In the rows, zero is written as 128.
Rows swapped in pairs by one turn or mirror: which row each one swaps with
The rows were stretched afterwards, more along some directions than others.
K_421: [160 120 133 107 138 103 124  92 129 153 107 119 118 129 125 135 129]
K_267: [136 123 109 113 127  95 146 108 135 158 124  96 106 171 155 123 133]
K_403: [126 111  88 139 130  99 139 138 130  98 145 125 110 133 159 125 135]
K_89: [111 114 115 150 140 112 129 123 101 139 133 136  97 123 133 123 130]
K_567: [112 115  84 120 109  92 134 101 129 152 154 101 146 138 175 145 125]
K_494: [116 117 121 148 141 121 152 128 117 142 142 136 112 129 120 113 105]
K_985: [118 125  88 144 128 100 126 153 118 112 128 111 106 140 139  89 136]
K_744: [135 111  99  94 118 110 117  91 157 119 135 104 130 134 167 151 151]
K_675: [126 125 108 112 148 142 152 110 116 141 166 145 119 127 157 146 119]
K_843: [150 127 121 114 140 116 129  89 123 151 134  98 108 122 133 146 120]
K_410: [160 135 114 107 127 124 127 122 127 119 162 119 114 116 139 128 129]
K_514: [136 149 108 116 107  78 112 113 120 123 130  85 152 130 142  92 150]
K_855: [120 116  85 144 147 119 142 120 122 142 151 124  99 141 166 127 144]
K_446: [123  88 115 110 143 106 142  97 141 163 150 159 132 143 165 164 119]
K_277: [127 117 127 120 136  80 125 115 101 157 128 132 127 138 137 120 131]
K_728: [107 129  93 142 137 100 119 149 109 103 129 115 103 144 139  89 134]
K_651: [134 120 103 148 116  99 119 100 128 164 120 133 159 130 155 144 129]
K_188: [151 116 120 103 139 106 132  93 117 144 129 121 112 130 125 138 116]
K_503: [155 127 136 110 146 125 131 101 110 141 132 127 128 125 126 133 102]
K_607: [117 120  78 100 148  94 132 113 129 104 165 120 123 128 146 117 112]
K_4: [101 134 113 144 116 106 156 113 109 158 104 133 126 156 128 135 129]
K_205: [122 124 107 112 125  99 114 118 122 123 159 144 147 102 131 128 122]
K_793: [118 133 106 150 126  99 124  95 117 178 111 128 143 153 146 139 115]
K_192: [116 134 134 111 116 105 135 105 112 111 132 130 165 132 137 125 119]
K_733: [129 148 137 117 113 115 167 120  97 141 109 122 136 146 122 116 126]
K_21: [108 135 102 143  93 107 128  98 125 153 118  94 126 148 158 143 152]
K_256: [113 133  82 120 100 108 123 104 117 136 156 111 141 112 161 132 139]
K_978: [125 127 118 121 105 115 120 108 150 141 136 118 128 154 159 139 172]
K_100: [162 129 111  91 109  74 119  87 142 145 122 118 160 135 146 137 154]
K_543: [159  98 112  96 111 107 119  91 153 114 132 114 154 114 156 164 157]
K_229: [116 138 107 140 143  99 125  94 121 148 124 129 118 162 154 142 124]
K_356: [146 115 121  94 102 118 127 111 136 104 136 116 153 126 153 144 141]
K_29: [147 127 119 108 144 113 124  90 124 134 121 103 114 134 123 139 122]
K_376: [136 108 129  97 107 102 119  92 139 119 125 113 148 122 155 159 162]
K_945: [117 107  87 141 131  99 125 153 121 101 141 125 110 134 156 101 143]
K_272: [115 152 123 126 114  90 127 118  79 141 112 118 126 126 113  93 132]
K_394: [129 103 110  99 102 106 128 103 147 117 138 126 132 132 159 149 152]
K_386: [138 108  99  91 103 102 125  83 147 123 137 105 146 136 167 159 149]
K_290: [142 123 131 122 140 124 154  99 108 156 129 111 117 130 118 146 111]
K_92: [121 120 106 147 128 100 117  99 126 168 118 141 155 140 152 138 129]
K_430: [137 102 121 102 114 121 137  95 139 129 143 118 146 130 161 171 160]
K_235: [140 132 119 117 138 111 131  87 123 161 126 110 101 145 133 131 118]

K_567 swaps with K_277
K_543 swaps with K_29
K_728 swaps with K_651
K_494 swaps with K_978

Rows swapped in pairs by one turn or mirror: which row each one swaps with
The rows were stretched afterwards, more along some directions than others.
K_737: [203  68 150 126 113 172 138 117  81 197 139 125 153  64 118 127 138  98
 128]
K_685: [194  60 183 126 122 180 104  97  96 144 122  81 172  69 147 135 148 123
 113]
K_874: [153 100 137 129 145 185 113 119 122 135 116  98 183  83 168  94 150 137
 111]
K_671: [171  78 133  84 146 183 143 101  89 136 132 114 143  77 151 126 102 152
 142]
K_329: [156  77 201 154 124 177 104  82  66 150  98 100 172 100 149  92 131 155
 105]
K_213: [137  94 176 123 144 184 141  86 105 139 115  75 173  92 123  96 127 161
 145]
K_917: [164  74 140 105 140 167 155 106  86 140 119 109 143  76 154 121 104 146
 148]
K_330: [180  80 132  88 146 178 148 100  82 141 127 109 142  82 136 123 101 150
 154]
K_648: [197  87 137 134 110 145 155 112  92 201 120 131 164  61 121 130 125 106
 123]
K_105: [204  46 165 109  98 150 105 103  92 176  88  79 137  61 154  87 113 142
 133]
K_944: [200  58 173 118  95 157 103  96  88 175  81  98 146  44 170 104 121 137
 124]
K_808: [180  87 159  75 155 166 106  94  83 158 133 117 182 120  98 103  98 174
 126]
K_803: [153  80 200 137 117 169  87  86  87 144 104  98 152 102 138  94 114 151
 113]
K_967: [200  49 173 105 146 187 102 114 107 146 132  75 165  74 135 135 137 138
 127]
K_300: [202  71 154 143 113 191 133 101  61 195 133 138 184  57 115 125 107 116
 125]
K_395: [205  55 172 118  93 160 118  94  77 195  76  88 145  56 162 102 118 133
 115]
K_929: [158  76 187 152 117 167  93  98  89 143 116  99 159 100 126  98 114 149
 108]
K_732: [140  97 174 124 134 176 130  83 114 137 123  72 183  84 127 104 142 153
 147]
K_862: [159 105 138 124 150 198 123 126 110 138 133  96 196  98 142 112 148 139
 118]
K_140: [169  95 164 119 110 200 133  70  64 154  95  51 163  90 123  93 123 168
 142]
K_801: [201  88 135 121 136 168 153 129  63 192 125 127 154  66 115 132 126 128
 129]
K_482: [198  43 180 105 141 173 109 105 101 145 121  83 181  55 136 138 131 129
 127]
K_452: [207  70 159 121 129 173 145 115  62 198 125 142 163  60 105 108 102 119
 128]
K_200: [171 100 136  87 166 137  88 107  98 147 136 118 164 106 135 114 129 133
 144]
K_33: [173  97 154  75 158 151  97  89  83 156 132  84 153 124 113 107 127 145
 148]
K_559: [180 100 154  91 169 135  85 100  88 157 128 132 158 102 123 115 121 133
 137]
K_107: [192  87 136 127 107 156 148 117  72 189 139 143 166  75 108 126 118 114
 122]
K_884: [150 111 140 126 144 198 123 127 110 147 120  94 191  81 161 104 150 135
 120]
K_69: [180 108 137  86 163 157 104 104  99 143 150 117 165 124 103 123 121 173
 129]
K_853: [183  90 132 140 118 160 143 116  74 180 140 148 165  68 130 124 131 101
 130]
K_769: [160  97 172 129 109 188 121  61  72 134  97  65 173  75 116  80 118 153
 139]
K_433: [210  59 171 123 108 146 111  86  75 197  68  91 147  55 162 104 118 142
 126]
K_191: [159  89 176 118  98 182 104  71  74 141  82  52 151  76 137  93 124 156
 145]
K_425: [146  90 191 142 113 178  97  86  73 134 104  92 171  98 146  94 124 155
 105]
K_483: [178  82 128  86 146 168 145 113  86 156 123 109 125  78 149 123 105 148
 152]
K_595: [203  41 141  83 152 177 146 111 106 164 118  70 149  46 143 108 124 122
 126]
K_996: [177  86 144  76 164 142 101 108 105 159 125  91 148 129 116 105 113 141
 143]
K_913: [195  43 144  86 152 175 136 105  95 157 117  68 145  33 147 110 132 108
 130]
K_95: [196  73 150 141 119 167 160 110  77 197 129 140 148  82 115 124 119 103
 125]
K_36: [155 110 135 127 148 194 122 126 112 149 132 105 184  99 155 112 154 144
 107]
K_666: [164  94 153  96 172 135  95 100  99 145 128 119 143 101 115 116 108 130
 133]
K_800: [184  89 156  86 163 163  71  90  85 159 124  97 179 101 119 106 103 151
 148]

K_967 swaps with K_140
K_33 swaps with K_737
K_732 swaps with K_913
K_36 swaps with K_483

